In the rows, 128 means zero.
X: rows in 3 groups, each row roughly a mix of its group's directions
X (88 x 11)
[[161 147 178 136 124 153 148 114 159  98 172]
 [102 106  83 132 140  94 106 140  90 155  87]
 [110 108  93 100 116  95 165  89 112 138  86]
 [119 116 103  98  85 178 119  84 135 120 101]
 [102 131 159 126 123 204 122 145 143 115 156]
 [150 153 167 105 106 144 139 157 171 111 172]
 [142 111 105 148 105 114 110 122 118  82 193]
 [169 121 151 145 142  74 111 180 123 128 145]
 [178 170 140 141 145  97 116 134 153  82 145]
 [176 122 147  98  76 154 110 135 157 104 141]
 [176 165 100 155  97  96  99 128 146 105 140]
 [100 109 144 125 141 190 155 132  83 132 155]
 [136 145 129 104 146  93 141 179  81 138 165]
 [125 144 135 133 118 169 106  93 161 117  65]
 [119 158 116  75  98 174 154 131 144  96 126]
 [130 130  93 159 138  86 130 128 104 108 190]
 [134 107 153 127 167  80 113 154 154 166  96]
 [104 138 129  80 118 186 167 145 139 114 106]
 [128 108 124 134  90 162 131  76 175 110 102]
 [124 163 149 115 116 182 162 107 155 105 163]
 [147 114 135 161 149  67  99 136 102 157 154]
 [121 131 149 104 175  74  90 123 155 140 107]
 [121 143 109 170 162 153 151  78  88 114 133]
 [115 138 140 107 128 144 164 105 163 168  71]
 [180 158 156 155 153 121 135 154 144  88 152]
 [122 130 146 151 175  66 124 165 119 145 145]
 [162  87 133 131 127  72  85 154 121 137 109]
 [125  85 156 111 115 150 186 129 139 152  91]
 [153  96 138  87  81 116  90 154 156 130 112]
 [137 150 107 149  84 178 129 123 105  99 169]
 [182 148 137 142 143  78 149 140 160 100 113]
 [103 127  83 134 115 139 179 105 145  99 170]
 [156  92 130 136  82 112 172  84 149 126 115]
 [188 143 148 154 158  93 149 155 143 106 130]
 [143 136 112 113  89 194 134  88 131 102 128]
 [158 144 151 145 163 148 153 137  89  93 171]
 [121 115 143 128 150  62 111 179 135 156 128]
 [122  85 136 131 145  94 140 152 129 187  91]
 [121 106 126 133 153  61  98 165 117 154 116]
 [109 152 127  83 117 184 163 133 145 112  96]
 [146  85 160 121 107 128 178 118 132 152  82]
 [107 161 118 123 120 192 160  88 132 110 142]
 [124 150 120 134 114 181 125 114  90  94 178]
 [175 101 154 142 134  73  99 163 129 128 131]
 [153 112 131 181 141  76  86 110 116 141 137]
 [131 104 131 144  99 158 135  76 172 119  88]
 [ 95  94 115 114 117 102 104 129 142 185  89]
 [150 124 134 166 150  64 100 129 104 159 136]
 [ 94 135 140 154 184  78 140 146 119 154 136]
 [ 66 112 115  96 118 163 108  96 104 148 129]
 [132 141 139  59  98 153 162 159 123 114 135]
 [175 145 133 116  87 179 131 124 139  92 152]
 [147 120 134 158 153  66 112 145  91 154 151]
 [149 156 107 156  91 167 116 128 105  98 173]
 [173 161 142 143 150  83  94 142 161 106 135]
 [195 122 171 165 126 124 141 132 137 102 144]
 [134 100 155 157 166 123  97 172  83 135 116]
 [169 132 161 149 162  90 119 168 165 134 120]
 [138 110 157  90  93 105 108 171 174 140 126]
 [132 126 150  99 119 182 149 154 114 101  78]
 [151 103 129  80  78 126  87 150 155 128 119]
 [182 136 156 114  86 146 128 160 158 104 150]
 [140 142 166 107 138 158 101 155 115 133  64]
 [109 104  99 101 118 107 181  96 113 134  86]
 [111 145 119 130 103 190 120 113  99 101 172]
 [ 91 126  68 130 129 145 132 108  91 145  87]
 [163 119 155 138 164  78 148 158 158 139 100]
 [104 102  94 101 110 101 164  94 119 144  84]
 [123  77 151 105 110 137 191 134 140 155 123]
 [125 101  93 141 143  83  99 142  88 150  90]
 [176 166 107 160 100 134 127 129 122  86 161]
 [107  96 153 100 121 166 172 131 154 156  94]
 [154 141 179 107 106 140 135 146 177 111 167]
 [167 149 171 118 109 145 139 151 162 103 173]
 [133  96 121 122 109 142 131 159 102  80 186]
 [128  79 156 113 114 147 186 133 136 152  96]
 [126 121 125 192 169  99  88 116 116 146 119]
 [104 103 105 142 107 139 164  78 178 133 142]
 [145  97  98 159 147  95  99 117  80 133  95]
 [146  83 130 146  93  96 118  93 157 140 170]
 [175 126 151 103  76 162 124 134 160 103 138]
 [111 168 142 114 173 145 105 163 110 150  85]
 [118 140  99 117  94 120 152  76 179 132 155]
 [121 120 141 115 164  73  84 132 151 161 103]
 [124 130 105 140  77 186 160 123 106 107 148]
 [103 120 111 118  92 189 169 112 105 111 136]
 [139 138 162 113 156 137  96 180  87 135  95]
 [113 116 116  99 159  64 116  99 121 148  95]]

one row of each group, then the others: which group is each in?
[132 163  97 135 105 145  90  96 145  74 143]
(18)
[110 142 139 163 180  81 149 160 114 148 140]
(70)
[139 154 103 148  90 168 120 115  97  97 173]
(61)

[141  80 138 118  90 121 192 108 143 139 128]
(18)
[141 150  96 157 139  79 112 128  98 108 177]
(18)
[147 117 110 143 123  80 131 141  93 109 190]
(18)
[136  79 161 127 121 135 179 129 128 155  83]
(18)
[ 90 141 152  84 102 152 145 136 183 142 134]
(70)
[137 142 132  84 134 103 154 180  87 137 159]
(18)
[173 100 142 142 124  75 104 175 126 135 116]
(70)
[ 96 162 124 163 181 132 162 109 102 127 152]
(70)
[139 136 121 156  80 191 142 147 127 111 157]
(61)
